Each row is where one point has got to under a steady rotation. How many steps took it there?
The counts run from 0 to 454.
[-0.80 -1.77 -0.76 -0.75 -0.28 -3.59  1.58 -0.34  2.12 -0.24  0.84  0.16
  1.56  0.29 -3.07  1.45  0.70 -1.14  0.96 -0.61  1.57 -1.08 -0.75  0.49
 -0.15  0.69 -0.74  0.06  0.66 -2.97 -0.90 -0.14  1.03  0.80  1.45  3.53
 -0.62  1.53  0.09 -0.74  1.00]	381
[-0.70 -0.14  1.86 -1.63 -0.52 -2.07  3.98  1.45  1.01  2.02  0.43  1.14
 -1.21 -0.17 -1.34  0.65 -1.21 -0.53  0.83  0.00 -0.21 -0.68  0.47  0.39
 -1.29  0.81  0.29 -1.68  1.07  0.37 -1.25  0.27  0.38  1.26 -0.60  1.43
  0.70  2.46  1.36 -4.10  0.24]	354
[ 0.06  0.21  0.16 -0.90 -0.67 -1.21  0.48  0.62 -0.39  0.25  2.53  0.72
 -3.57 -2.47 -1.09  2.07 -1.58 -0.55  2.65  0.55  0.44 -0.35  2.12  0.42
 -0.93 -1.07 -1.20 -1.38 -0.83  0.33  2.10  0.01 -0.27  0.92  0.68 -0.93
 -0.81  2.50  0.06 -4.07  0.48]	9
[-0.45  0.15 -0.34 -2.14 -1.31 -3.80  2.55  0.76  1.55  2.53  2.03  1.79
  3.96  0.34 -0.46 -0.91  1.38 -0.35  0.48  1.02  1.02 -1.21  0.70 -0.29
  0.60  1.12 -1.15 -0.21  0.83 -1.73 -0.45  0.00 -0.68 -2.04 -0.76  1.13
 -0.60  0.43  0.49 -0.42  1.09]	124
[-1.05  0.98  0.35 -2.14 -0.61 -0.86  4.36  0.77  0.94  2.46 -0.46  1.47
 -0.75 -0.32 -1.49 -0.38 -0.93  1.36  0.24  1.43 -1.68 -0.42 -0.63 -0.18
 -1.57  2.04 -0.81 -3.17  2.53 -0.11  0.02 -0.62 -0.85  0.57  0.60  1.72
  1.61  1.32 -0.64 -2.37  0.76]	358
[ 0.75  1.28 -2.10 -0.87 -2.53  0.12  0.93 -0.03 -0.94  0.22  1.02 -0.17
 -2.92 -1.93 -1.38  0.41 -0.78  2.41  1.50 -0.44  1.27 -0.48  2.74 -0.86
 -3.20  0.93 -0.59 -0.77 -0.65  0.01  0.45 -0.15 -0.43  3.47 -0.55 -0.29
  0.03  0.07  1.48 -2.20  1.41]	15
[ 0.36 -0.37 -1.63  0.09 -2.16 -3.07  4.63 -1.48 -0.54  1.68 -0.34  1.37
 -0.33 -1.09 -1.58 -0.78 -1.16  0.04 -1.78 -0.32 -1.49 -1.24  0.30 -0.07
 -2.00  0.81  0.67 -1.26  1.10 -1.82 -0.06 -2.10  0.67  0.15 -0.65  0.69
  2.00  1.07  0.57 -0.18  1.44]	364
[-0.81  1.51 -1.39  0.79 -2.11 -1.08  0.88  1.40  0.37  2.55 -1.69  0.28
 -1.38 -1.55 -1.62  3.18  0.63  0.19  2.39 -0.60  0.40 -0.69 -0.82 -0.51
 -2.52 -1.47  0.58 -0.81  0.68 -2.17  0.28  1.86  0.93  0.01 -1.95  0.87
  0.30  2.16  0.53 -1.05  2.43]	399
[-0.12 -0.06 -0.57 -3.10 -1.95 -0.35  0.91  0.32  0.32 -0.27  2.68 -1.09
  1.24  0.33 -0.40  1.58 -0.66  0.04  1.43 -1.09  1.95 -1.14 -0.58  0.65
  0.43  0.49 -1.50 -0.14 -0.50 -2.24  0.24 -0.20 -1.61  2.24  1.47  3.58
 -2.93  0.03 -1.60 -2.55  0.38]	40
[ 0.32 -0.48  0.01 -0.85 -2.25 -1.06  0.93 -0.53 -1.35 -0.76  1.79 -1.17
  1.08 -0.71  0.99  0.97  0.37 -3.27 -0.79 -0.36 -1.32 -2.21 -0.87  0.96
  1.53 -1.43 -0.63 -0.49 -0.21  0.06  0.11 -1.85 -2.00  2.20  1.53  2.98
 -0.18 -0.94 -1.91 -2.76 -0.53]	288
[-1.60  1.43  2.88 -2.07 -1.40 -0.81  3.47  2.34  0.76  1.85 -0.50  0.63
  0.07  0.04  1.70  0.61  1.31 -1.55  2.70 -0.01 -0.48 -0.06 -0.06 -1.34
  0.48  0.81 -1.60 -0.79 -0.22 -1.37 -0.55  1.95  0.10  0.14 -1.86  0.59
 -1.38  0.80 -2.33 -2.63  0.68]	97
[-1.63  1.21 -2.34  1.24  0.64 -4.27 -0.76  1.38 -1.91  2.19 -0.45  0.83
  1.39 -2.20 -0.54  0.46  0.66 -1.17  0.02  0.92 -0.42  0.30  1.82 -1.39
 -1.19 -0.01 -0.01 -0.73  0.69 -1.52  0.34 -1.74  2.46 -1.00  0.02 -0.68
  2.51  0.43  2.13  0.81  1.30]	165
[-0.85  0.98 -1.16 -0.31 -0.10 -1.38  0.58  0.17 -1.76 -0.29  0.57 -0.97
 -3.74 -2.81  0.88  2.11 -0.34 -1.03  2.21 -0.95 -0.32 -0.28  1.58 -0.71
 -1.24 -2.32  0.92 -1.40 -2.50 -1.66  1.75 -1.26 -0.34  2.73 -0.28 -0.23
 -0.12  0.98  0.91 -1.37  1.44]	6
[-1.70  0.06 -0.58  0.62 -0.76  1.50  0.19  1.87 -0.92  1.76 -0.76 -1.20
 -2.18  0.82  2.18 -0.43  1.71  0.16  1.47 -1.80  1.33  0.09  0.54 -1.25
 -1.34  2.11 -2.02 -0.59 -0.62 -0.75 -0.97 -0.21  1.59  0.02  0.22  4.06
 -2.38  1.00 -0.69  0.73  1.65]	436
[-1.14 -0.27  0.65  1.03 -1.38 -0.96 -0.40 -0.21 -1.09  1.99  1.10  0.47
  0.62  0.46  0.92  0.16  0.44 -1.31  1.41 -1.16  2.38  0.31  1.19  0.54
 -2.02  0.45 -2.59  0.03  0.68 -1.05  1.05 -0.40  1.90 -0.27  1.93  3.54
 -2.44  2.42 -0.96 -1.89  1.57]	434
[ 0.98  1.14  0.39 -1.94 -1.99 -2.40  1.75 -1.03  0.21  0.41  0.74  1.26
 -0.57 -1.44 -0.79  1.69 -1.08 -1.66  1.43  2.74 -1.48 -3.12 -1.09 -1.00
 -1.11 -0.68 -0.73 -0.05  0.16 -0.88  0.09  0.24 -1.90  0.21 -2.10 -2.21
  1.18  0.22  1.47 -2.92  0.27]	310
[ 0.95  0.58 -0.50 -0.29 -2.68 -2.32  1.69 -2.08  0.09 -0.66  0.98  0.30
 -1.44 -1.38 -0.82  0.73 -0.99 -1.90  0.69  1.96 -1.95 -2.63 -0.22 -1.45
 -1.35 -0.07 -0.32  0.49 -0.63 -0.21  0.12 -0.69 -0.70  0.91 -2.23 -2.05
  1.76 -0.50  2.17 -2.01  1.07]	311
[ 0.23 -1.11 -0.40 -2.68 -0.84 -1.96  0.60 -0.80  0.48 -3.04  1.95 -0.49
 -2.89 -1.15  0.75 -0.17  1.16 -2.57  0.76  1.59 -1.78 -0.63 -1.50 -2.32
  0.91  1.28 -1.37 -0.76 -1.60  0.95  0.27 -1.06  1.08  0.82 -0.31  1.28
  0.68 -1.45  0.65 -1.64  0.72]	299
[ 0.73 -0.55 -1.52  2.72 -1.85 -1.18 -2.11 -0.85 -1.14 -0.34  0.23 -0.47
 -1.00 -1.75 -0.14  1.60  0.40 -2.21  1.28 -0.43  2.09 -2.16  1.25  0.03
  0.10 -1.38 -2.64  0.67  0.68 -0.50  0.47 -0.68 -0.96  0.31  2.78 -0.01
 -0.10  0.77 -2.47 -2.01  0.39]	235
[-1.17 -1.79 -1.78  0.47 -1.08 -2.80  0.84 -1.39  1.69 -1.00  0.69 -0.24
  0.48  0.63 -2.74  1.37  1.01 -0.47  1.33 -0.72  1.08 -0.33 -0.87 -0.83
 -0.94  2.20 -0.65 -0.09 -0.08 -2.68 -1.15 -1.52  2.51  1.15  1.27  3.72
 -0.19  0.61  0.36  0.87  1.83]	382
[ 2.16  0.22 -1.56 -2.26 -3.89 -1.67  2.23 -0.51 -0.55  0.13 -0.40 -0.42
 -2.27 -1.85  0.64  1.02 -0.48 -0.99  0.67  0.11 -1.21 -1.86 -1.95 -1.15
 -2.04 -1.42  0.50  1.12 -0.58 -1.17  0.57  1.13  0.28  0.49 -3.11  0.31
 -0.53  0.11  0.77 -1.98  1.68]	59
[ 0.29 -0.12  0.49 -4.00 -0.36 -2.25  1.69  0.06 -0.34 -0.35  0.59 -1.01
 -0.30 -1.12  2.18  0.46 -0.15 -0.69  0.90 -1.26  0.75 -1.49 -2.12 -0.39
 -0.73 -0.60 -0.73  0.11 -0.86 -3.22  0.36  0.44 -1.28  2.76  0.97  2.19
 -2.09  0.13 -0.93 -2.29  1.80]	45
[-1.04 -0.82 -1.07 -0.40 -0.91 -4.03  2.47 -0.95  1.14  0.74  1.12  0.58
  1.83  1.03  1.15 -1.93  1.55 -1.10 -0.35  0.61 -0.93 -0.66  0.92 -1.40
 -0.45  2.38 -1.30  0.03 -0.34 -0.76 -0.83 -1.97  1.55 -1.55 -0.59  1.85
 -0.22 -0.51  1.87  1.95  2.13]	126
[ 1.27 -1.63 -1.56  2.00 -1.63 -0.10 -2.00 -0.11 -0.08 -0.07  0.97  0.04
 -2.05 -1.43  0.32  1.28  0.54 -2.13  1.74 -0.59  1.72 -2.53  1.47  0.51
  1.34 -0.68 -3.47 -0.20  0.78 -1.13  0.03  0.26 -1.78 -1.55  2.35 -0.69
 -0.88  1.00 -2.77 -1.25 -0.61]	234
[-1.45 -0.24 -0.38 -0.01 -0.15 -0.91  0.68  0.00  1.19  1.69 -0.74 -0.20
  0.20  1.22  0.99 -0.11  1.64 -0.90  0.98 -0.14 -0.26 -1.92 -2.10 -2.71
 -0.48  3.01 -0.78 -0.10 -0.16 -3.31 -3.30 -0.38  0.37 -0.40 -1.18  2.24
  0.28 -0.52  1.13  1.70  2.00]	135
[-0.80 -1.30  0.02 -0.16 -1.02  0.61  0.33  1.76 -0.29  0.65  1.68 -0.21
 -1.69  1.13  1.03 -0.42  0.61 -1.32  1.94 -1.76  2.15 -0.39  1.93  0.07
 -0.26  2.07 -2.11 -0.02 -1.70 -1.60 -0.32 -0.50  2.18 -2.20 -0.39  2.22
 -3.51  2.07 -0.52  0.80  0.93]	432
[-0.53 -0.53  0.10  0.34 -0.85 -1.76 -0.15  0.65  0.65  1.48 -0.21  0.90
 -1.43 -0.53 -3.15  3.09 -0.82 -1.94  2.33 -0.01  0.26 -0.51 -1.95  0.22
 -1.52 -0.05 -0.11 -0.12  0.81 -2.51  0.44  1.06  2.60 -1.02  0.06  1.57
  0.19  3.03  0.12 -1.99  1.27]	394
[ 0.56 -0.83 -0.71 -2.39 -1.75  0.36  0.46 -0.17 -1.04 -1.13 -0.19 -1.79
 -3.57 -0.29  1.42  0.89 -1.20 -1.13  0.82 -0.12 -1.59 -1.22 -2.92 -1.72
 -1.40  1.08 -0.99  0.20 -1.03 -0.38 -1.08 -0.88  1.33  1.31 -0.43  3.60
 -1.40  0.49  0.46 -1.33  1.16]	51
[-0.52 -2.05 -0.77  0.95  0.31  1.03 -0.47  1.65 -2.35  2.35 -0.06  0.37
 -3.51 -1.46  1.23 -0.94  1.12 -1.74 -0.72 -2.81  1.06 -0.60  0.72 -0.80
  1.45  2.07  0.25 -1.45 -0.03 -1.97 -2.16 -0.52  1.10 -1.53  0.09  0.84
  0.86  1.30 -1.02 -0.17  0.44]	193
[-2.14  0.98  0.06  1.55  0.41 -2.13 -0.03  0.12  0.07  3.36  1.18  1.85
  1.54 -0.36  0.13  0.09  0.85 -0.40  2.40  0.23  1.48 -0.78  2.56  0.14
 -0.48  0.82 -2.47 -1.66  0.21 -2.58  0.75 -0.40 -0.58 -1.87  1.38 -1.22
 -0.38  1.63  0.11  0.15  0.77]	177
[-1.43  0.55 -1.53  1.43 -0.33 -3.11 -1.31  1.42 -1.29  2.94  1.72  0.59
  2.08 -1.00 -2.75  1.87 -0.41 -1.44  0.65  0.71  1.30 -0.77  2.30  0.15
 -0.90  0.06 -0.33 -0.17  0.82 -1.46 -0.75 -1.73  1.94 -1.44 -0.25 -0.11
  0.91  1.87  3.17 -0.47  0.18]	169
[-1.36  1.50 -1.05 -0.92 -2.26 -2.57  2.57 -0.18  0.30  3.03  0.66  0.48
  4.66  0.76 -0.38 -0.37  0.97  0.24 -0.40  1.50 -1.06 -0.73 -0.08  0.69
 -0.09  0.59 -1.15 -1.30  2.31  0.18  0.66 -1.47  0.12 -0.89 -0.13  2.99
  0.70 -0.48  0.26 -0.57  1.35]	120
[-1.09  0.18 -1.88  1.56 -2.02  0.51  0.23  0.22  0.48  0.63 -1.39 -0.77
 -3.65 -0.06 -1.87  2.11  0.17 -0.45  2.79 -0.16 -1.61 -0.15 -1.94 -1.09
 -1.93  1.31 -0.53 -1.50 -0.09 -0.97  0.60 -0.62  3.29 -0.77 -0.92  1.98
  0.15  1.73  0.04  0.93  2.12]	396
[-0.74  0.14 -2.71  0.34 -0.15 -3.83  1.27  2.85 -2.42  1.47 -1.08 -0.10
  1.38 -1.22 -0.67  0.23 -0.97 -0.27 -1.28 -1.36  1.22 -0.44  2.15 -0.86
 -2.41 -0.58 -0.86  0.37  0.18 -3.00 -0.29 -1.62  1.80 -0.74  0.34  0.49
 -0.66  1.16  0.04  1.44  0.32]	417
[-2.70  1.78  2.07 -1.47 -0.66 -0.32  2.45 -0.02  0.61  1.66  0.69  0.09
  0.36 -0.09 -0.77  1.32  0.49 -1.05  3.33  0.63 -1.84  0.39 -0.60  0.45
  0.17  0.78  0.02 -3.44 -0.16 -0.18  1.70 -1.38 -0.21  1.98 -0.10  1.92
 -0.04  0.78 -0.89 -2.63  0.96]	345
[-1.87  1.27 -2.59 -0.17 -0.86  0.65 -0.08  2.88 -1.67  1.22  0.07 -0.74
  0.88  1.18 -0.58  0.26 -0.76  0.26  1.32 -1.21  0.23 -0.22  1.65 -0.60
 -1.53  2.28 -2.18 -1.11 -0.52 -1.81 -0.36 -2.52  1.65 -2.03  0.62  2.69
 -1.74  0.60 -0.88  3.12 -0.04]	423
[ 0.54 -0.88 -1.84 -1.19 -2.57 -1.74  1.74 -1.32 -1.40 -1.26  1.97 -1.72
  0.40  0.02  0.71  0.16 -1.03 -0.25  0.21 -1.86 -0.18 -1.36  0.81  0.76
 -0.35 -0.33 -0.90 -0.29 -1.66 -0.97  0.19 -3.22  0.11  2.42  2.30  4.06
 -2.18 -0.23 -0.84 -0.62  0.76]	37
[-1.94 -0.08  0.18  2.16  0.75  1.10 -0.12  1.49 -0.16  2.65 -0.48  0.48
 -1.47  0.33  0.84 -0.46  0.79  0.18  1.57 -1.63  1.20 -0.52  1.67 -0.77
  0.12  2.77 -3.11 -2.48  1.14 -1.33 -2.20 -0.74 -0.64 -0.76  2.70  2.20
  0.13  1.61 -2.06 -0.20  0.38]	185
[-0.14  0.65 -1.59  0.15 -0.99 -0.93 -2.70  1.29 -4.50 -0.52  0.70 -1.77
 -1.23 -2.65  0.46  1.57  0.08 -2.19  0.78 -0.33 -0.33 -0.17  0.74 -0.77
 -0.67 -0.81 -0.89 -0.18 -0.44  0.55  0.44 -1.86  1.48  2.48  1.79  0.55
  1.32 -0.36 -0.03 -2.32  0.17]	249
[-0.69  1.71 -0.96 -1.47 -1.52 -1.11  1.15 -1.10 -0.69 -0.62 -0.20 -0.81
 -1.90 -1.37  0.47  0.95 -0.14 -0.57  1.37  2.04 -3.24 -1.81 -2.35 -2.67
 -1.82  0.62 -0.22 -0.99 -0.74 -0.22 -0.18 -1.26 -0.83  2.36 -1.43  0.11
  2.29 -1.61  1.88 -0.94  1.55]	307
[ 0.22 -0.06 -2.46 -0.69 -0.40 -0.01 -1.34  0.97 -1.28  2.74  1.85  0.85
 -1.73 -2.83  0.55 -1.05  1.96 -0.23  0.41  0.21  0.91 -0.20 -0.42  0.90
  2.22  0.12 -0.53 -3.17  1.19 -1.15  2.96 -0.18 -0.46 -2.73  1.58  1.34
  1.05  0.43 -0.63 -0.97  1.10]	203
[-0.33  1.64 -0.57 -2.01 -2.10 -2.24  0.59  0.89 -0.68 -0.82  0.25 -0.97
  3.88  0.04 -2.65  1.63 -1.65 -0.64  2.00  1.77 -0.47 -0.98 -0.12 -0.85
 -1.39  0.96 -2.40  0.49  1.02 -1.98 -0.88 -0.24  0.97  0.75  0.33  0.28
 -1.34 -0.76 -1.78 -1.02 -0.27]	80
